In the data rows, 128 means zero.
Some points, one per row:
tensor([126, 165, 098, 074, 133, 161, 110, 088, 185, 133, 179, 097, 170, 147,
        104, 126, 108, 055])
tensor([132, 232, 114, 000, 174, 220, 101, 005, 255, 157, 255, 063, 182, 131,
        012, 129, 094, 000])
tensor([115, 091, 122, 166, 100, 081, 143, 178, 044, 131, 066, 154, 112, 126,
        179, 140, 135, 173])
tensor([130, 153, 110, 095, 132, 142, 126, 104, 156, 125, 131, 143, 150, 136,
        126, 121, 111, 114])
tensor([116, 105, 107, 128, 104, 110, 149, 165, 092, 135, 111, 143, 124, 146,
        151, 149, 118, 128])
tensor([099, 181, 119, 084, 127, 162, 110, 096, 176, 138, 171, 122, 111, 118,
        041, 103, 117, 110])
tensor([144, 223, 118, 032, 220, 219, 099, 006, 255, 167, 231, 070, 183, 162,
        034, 098, 084, 017])
tensor([136, 223, 120, 063, 176, 178, 121, 042, 229, 156, 182, 110, 165, 122,
        067, 106, 087, 065])
tensor([151, 243, 094, 031, 194, 212, 100, 002, 255, 137, 244, 083, 183, 116,
        043, 085, 094, 001])
tensor([124, 224, 119, 051, 132, 182, 108, 047, 233, 142, 213, 099, 148, 109,
        004, 108, 096, 065])
tensor([129, 221, 099, 050, 156, 188, 117, 080, 238, 144, 203, 123, 172, 134,
        083, 101, 094, 073])
tensor([129, 223, 093, 026, 159, 212, 089, 035, 254, 148, 233, 082, 197, 124,
        056, 113, 081, 009])
tensor([097, 106, 128, 155, 103, 102, 131, 168, 066, 124, 075, 150, 093, 143,
        133, 133, 145, 181])
tensor([131, 200, 109, 077, 209, 176, 091, 066, 224, 134, 187, 107, 151, 131,
        088, 096, 092, 040])
tensor([144, 092, 149, 136, 120, 099, 136, 153, 105, 117, 149, 132, 131, 121,
        133, 145, 142, 127])
tensor([115, 143, 116, 128, 118, 131, 132, 114, 110, 153, 107, 142, 122, 127,
        131, 113, 110, 145])
tensor([149, 080, 134, 145, 110, 087, 151, 176, 068, 108, 073, 150, 119, 145,
        177, 134, 149, 176])
tensor([125, 152, 112, 122, 140, 133, 124, 095, 132, 144, 127, 136, 129, 128,
        113, 118, 106, 120])
tensor([121, 085, 116, 164, 086, 115, 127, 185, 055, 122, 075, 145, 121, 133,
        170, 142, 141, 162])
tensor([111, 019, 153, 229, 092, 048, 132, 227, 000, 102, 006, 170, 067, 134,
        209, 151, 157, 223])
tensor([120, 069, 160, 175, 142, 106, 149, 155, 099, 127, 096, 120, 095, 134,
        166, 125, 151, 148])
tensor([136, 154, 169, 113, 177, 145, 122, 083, 180, 134, 181, 099, 113, 101,
        087, 125, 150, 107])
tensor([140, 116, 109, 158, 095, 097, 141, 185, 063, 132, 064, 173, 107, 122,
        166, 136, 137, 190])
tensor([124, 000, 190, 255, 025, 015, 151, 255, 000, 092, 000, 173, 065, 121,
        234, 175, 178, 255])
tensor([150, 145, 116, 132, 144, 139, 108, 107, 145, 137, 120, 122, 111, 102,
        113, 106, 121, 130])
Then 12 other points, each followed by its number:
tensor([130, 209, 104, 076, 145, 177, 109, 076, 196, 159, 169, 129, 154, 118,
        086, 098, 111, 095]) 0
tensor([113, 170, 096, 080, 138, 156, 113, 078, 178, 129, 185, 115, 153, 159,
        106, 132, 077, 074]) 1
tensor([150, 202, 124, 063, 172, 188, 116, 048, 249, 178, 203, 079, 170, 153,
        065, 119, 102, 056]) 2
tensor([132, 065, 138, 179, 100, 077, 136, 179, 087, 099, 090, 149, 110, 104,
        161, 140, 163, 207]) 3
tensor([105, 106, 143, 157, 126, 115, 124, 168, 102, 134, 068, 164, 092, 128,
        138, 120, 147, 183]) 4
tensor([127, 110, 120, 127, 096, 137, 111, 124, 137, 136, 144, 088, 121, 125,
        112, 143, 121, 106]) 5
tensor([123, 081, 136, 174, 092, 103, 159, 214, 051, 121, 072, 168, 095, 113,
        192, 152, 172, 207]) 6
tensor([125, 109, 149, 149, 110, 123, 149, 136, 098, 147, 102, 122, 129, 111,
        150, 133, 160, 163]) 7
tensor([112, 117, 123, 126, 110, 128, 129, 142, 114, 125, 131, 119, 138, 146,
        142, 143, 135, 109]) 8
tensor([139, 192, 096, 084, 189, 158, 098, 060, 201, 129, 203, 089, 146, 115,
        073, 090, 103, 051]) 9
tensor([131, 156, 125, 106, 135, 130, 116, 104, 142, 123, 107, 147, 146, 153,
        130, 116, 116, 103]) 10
tensor([129, 169, 134, 046, 156, 169, 110, 038, 230, 167, 232, 079, 162, 124,
        047, 136, 095, 056]) 11
Which three of these numbered points are nearest to each point below, ignoring the direction in which the first points spread most? Their numbers follow each, nearest first.
tensor([127, 222, 105, 044, 201, 182, 116, 022, 255, 144, 228, 093, 173, 150,
        061, 104, 067, 023]) > 1 10 9
tensor([137, 154, 113, 138, 106, 123, 105, 153, 111, 131, 107, 159, 131, 124,
        145, 127, 141, 162]) > 0 6 10
tensor([114, 065, 156, 156, 083, 097, 132, 165, 079, 132, 121, 130, 109, 141,
        158, 155, 150, 161]) > 11 8 5
tensor([143, 156, 116, 107, 157, 145, 116, 099, 152, 119, 131, 136, 132, 145,
        122, 116, 100, 103]) > 10 9 1
tensor([116, 149, 154, 128, 151, 127, 127, 089, 136, 145, 157, 110, 110, 083,
        100, 132, 140, 110]) > 7 9 11
tensor([120, 079, 137, 188, 079, 074, 161, 205, 029, 097, 023, 179, 101, 135,
        212, 150, 149, 205]) > 10 0 6
tensor([120, 116, 121, 114, 114, 118, 138, 156, 106, 126, 119, 118, 137, 150,
        138, 150, 124, 104]) > 8 1 5
tensor([105, 039, 130, 209, 062, 066, 145, 232, 000, 128, 035, 148, 095, 157,
        212, 165, 152, 217]) > 8 1 5
tensor([133, 087, 116, 180, 118, 111, 138, 161, 072, 108, 092, 138, 107, 120,
        143, 111, 137, 151]) > 9 3 8
tensor([132, 154, 131, 085, 134, 153, 114, 086, 207, 145, 198, 091, 135, 134,
        083, 122, 112, 085]) > 11 5 2
tensor([117, 173, 112, 089, 148, 161, 128, 104, 195, 130, 151, 126, 120, 114,
        087, 118, 117, 112]) > 4 0 6
tensor([132, 127, 142, 118, 135, 134, 120, 116, 169, 115, 167, 114, 141, 103,
        099, 138, 119, 122]) > 3 11 5
tensor([146, 140, 151, 129, 116, 141, 137, 128, 132, 135, 111, 121, 147, 141,
        117, 136, 092, 127]) > 2 10 8
tensor([114, 099, 124, 137, 097, 112, 146, 156, 084, 126, 097, 142, 132, 148,
        164, 150, 115, 143]) > 1 8 10
tensor([125, 162, 112, 104, 131, 154, 115, 115, 155, 140, 127, 149, 128, 120,
        120, 124, 114, 124]) > 0 4 6
tensor([128, 153, 121, 089, 144, 131, 117, 123, 154, 135, 130, 150, 146, 125,
        121, 111, 111, 130]) > 0 10 4
tensor([141, 067, 155, 171, 097, 079, 136, 158, 075, 126, 103, 141, 118, 098,
        151, 158, 146, 176]) > 11 3 7
